In the data rows, the value 50 means zero.
Here are some numbered points:
56/64/22/47/95/65/30/27/43/55/48/26 0
59/48/51/34/34/28/39/53/68/39/54/43 1
48/45/64/62/63/51/53/53/33/50/55/49 2
56/13/52/44/28/51/61/36/94/22/71/53 3
40/62/46/41/79/49/40/39/29/51/53/56 4
56/44/42/44/35/44/49/48/74/34/49/42 5
52/37/58/52/24/55/50/42/77/51/42/50 6
39/47/62/67/47/48/60/42/67/43/51/77 7
54/37/40/37/41/55/47/39/83/50/55/37 8
36/59/65/79/83/56/52/65/24/57/55/80 9
54/45/51/37/36/38/47/52/65/34/63/53 10
52/40/62/57/52/44/53/50/54/42/62/40 11
50/52/55/58/39/53/50/59/38/61/37/40 12
60/55/49/45/46/50/55/57/37/57/54/37 13
52/33/64/27/59/16/42/78/38/24/55/55 14
69/34/60/30/3/21/61/47/94/27/51/59 15
63/31/45/39/30/39/60/52/97/43/55/39 16
54/37/43/38/38/55/48/44/86/52/54/38 17
40/62/48/40/82/46/42/38/38/54/53/50 18
32/30/58/53/33/55/55/38/57/0/73/93 19
19/76/55/95/99/96/41/55/0/99/37/48 20
53/37/44/32/18/36/47/45/94/24/56/43 21
46/55/69/50/63/35/63/65/17/62/54/64 22
49/60/45/44/47/46/50/45/49/51/51/51 23
48/58/51/63/52/57/53/50/28/55/48/70 24
46/55/48/61/53/60/57/50/26/49/57/73 25
51/48/43/31/55/33/45/64/42/34/57/58 26
50/26/60/62/42/62/51/63/57/61/17/21 27
56/47/59/40/33/39/46/53/62/55/47/55 28
57/34/30/55/16/63/68/29/92/49/70/30 29
25/74/48/76/94/83/44/49/0/88/41/46 30
62/44/38/18/47/41/30/42/70/25/54/38 31
62/52/51/47/44/52/59/54/38/59/58/36 32
34/58/60/63/90/47/41/47/30/57/78/90 33
37/55/68/74/54/52/58/54/49/40/56/83 34
56/49/60/63/26/53/59/72/30/70/25/27 35
35/52/56/61/69/49/42/44/54/43/45/48 36
41/92/47/57/73/56/29/42/0/69/36/47 37
46/35/76/63/38/41/65/49/69/27/66/77 38
47/72/45/50/63/45/47/52/35/50/44/64 39
66/32/46/33/30/40/61/54/94/47/57/37 40
39/45/56/60/76/58/48/55/26/44/53/54 41
51/50/41/60/48/63/58/48/47/51/51/48 42
59/49/48/54/17/53/58/59/54/57/21/40 43
68/7/60/34/37/40/56/45/90/34/52/40 44
54/64/46/45/72/46/48/50/28/50/69/74 45
63/57/43/52/23/38/62/53/44/44/48/56 46
44/50/59/35/68/32/53/54/29/44/60/32 47
46/69/45/74/63/59/55/48/23/62/45/62 48
64/58/46/36/42/46/58/57/33/62/54/22 49
38/57/49/68/63/68/53/44/41/51/48/57 50
58/38/58/45/27/40/49/53/70/23/46/48 51
Which two points above are nearest to each new point by angle? Their numbers follow each, nearest first.
53/52/48/51/29/51/54/51/54/52/33/41 43 35
61/51/47/26/36/18/31/57/68/29/54/48 1 10
50/46/54/51/35/51/48/49/63/49/46/51 6 15
39/58/47/64/63/62/52/45/42/54/46/59 50 48
28/99/43/99/88/88/70/47/0/99/31/99 48 24
37/55/50/66/67/69/52/44/36/50/44/63 50 20
48/84/29/37/49/40/48/39/34/57/53/49 23 39
47/58/33/52/59/65/34/40/50/46/48/49 0 50
47/54/70/53/66/39/60/64/21/57/55/66 22 9
61/53/36/53/49/59/49/49/46/49/52/48 42 0
46/40/72/70/67/51/52/55/33/49/60/56 2 41
53/42/57/37/54/33/47/63/43/39/52/49 14 26
43/75/48/58/63/55/37/44/3/62/39/48 37 30
44/37/64/51/47/34/70/51/77/27/73/73 38 19
45/59/43/71/31/44/49/53/73/58/51/71 7 6
59/45/63/38/34/37/50/54/71/56/48/58 28 15
46/47/43/54/62/58/45/49/47/53/49/33 0 30
46/66/39/40/44/50/41/32/61/57/48/47 23 8
60/49/43/28/16/23/42/57/68/34/52/45 1 10
53/59/45/51/58/48/52/49/35/53/59/66 45 25
55/30/60/51/3/57/52/39/99/50/33/41 6 17
51/51/48/49/23/49/55/49/59/52/33/42 43 6
29/68/72/86/97/55/51/67/14/63/56/95 9 33
31/47/62/64/95/56/40/42/34/39/67/53 41 33
